[0.27 0.33 -1.40 -1.53]
[-3.56 0.83 -2.56 2.12]
[4.25 -3.46 5.73 -5.52]
[2.10 -2.16 -3.18 0.24]
[3.31 1.49 4.36 -2.68]
|
[0.27 0.83 5.73 0.24]

[-0.01 0.02 0.03]
[0.59 -5.59 6.81]
[0.65 4.34 -4.58]
[1.52 6.83 -6.80]
|
[-0.01 -5.59 -4.58]

[2.64 -3.16 0.46]
[-0.50 -5.84 7.01]
[-2.32 -0.57 5.25]
[-2.13 -1.51 2.78]
|
[2.64 -5.84 5.25]

[-1.69 7.65]
[6.61 4.20]
[-4.02 3.02]
[1.90 -7.63]
[-1.37 -3.29]
|
[-1.69 4.20]

[0.98 5.51 -3.81 -1.39 -2.43]
[-1.12 -0.06 -0.30 -0.68 1.20]
|
[0.98 -0.06]

[1.50 0.59 -7.58]
[2.28 4.94 -4.98]
|
[1.50 4.94]

[-2.81 4.54 -2.52]
[-6.30 0.34 1.08]
[-2.70 2.51 1.99]
[-1.88 1.31 0.04]
[-0.29 -1.97 3.48]
|
[-2.81 0.34 1.99]
---
[-6.03 2.13]
[5.72 -0.94]
[-2.99 0.60]
[6.29 -1.90]
[-4.00 -0.33]
|
[2.13 5.72]

[3.10 -1.27 4.28]
[0.20 -1.24 -4.44]
[0.28 3.72 0.31]
[-5.78 1.88 1.74]
[1.92 -1.78 3.58]
|
[4.28 -1.24 0.28]

[6.07 0.04 -0.33]
[-3.92 -0.01 0.01]
[1.07 -1.03 0.28]
[5.95 -0.58 0.16]
|
[-0.33 -0.01 1.07]

[1.11 -3.74 3.03]
[0.64 -2.90 -5.50]
[-0.40 1.22 1.68]
[-0.16 -1.50 2.95]
[-2.48 -1.10 7.64]
|
[3.03 -2.90 -0.40]

[1.15 -7.20]
[1.98 -4.74]
[-4.37 3.57]
|
[-7.20 1.98]

[-1.16 1.83 -0.57]
[0.40 -0.56 0.28]
[0.28 -0.40 0.16]
[2.35 -4.09 1.47]
[3.49 -6.40 2.52]
|
[-0.57 -0.56 0.28]
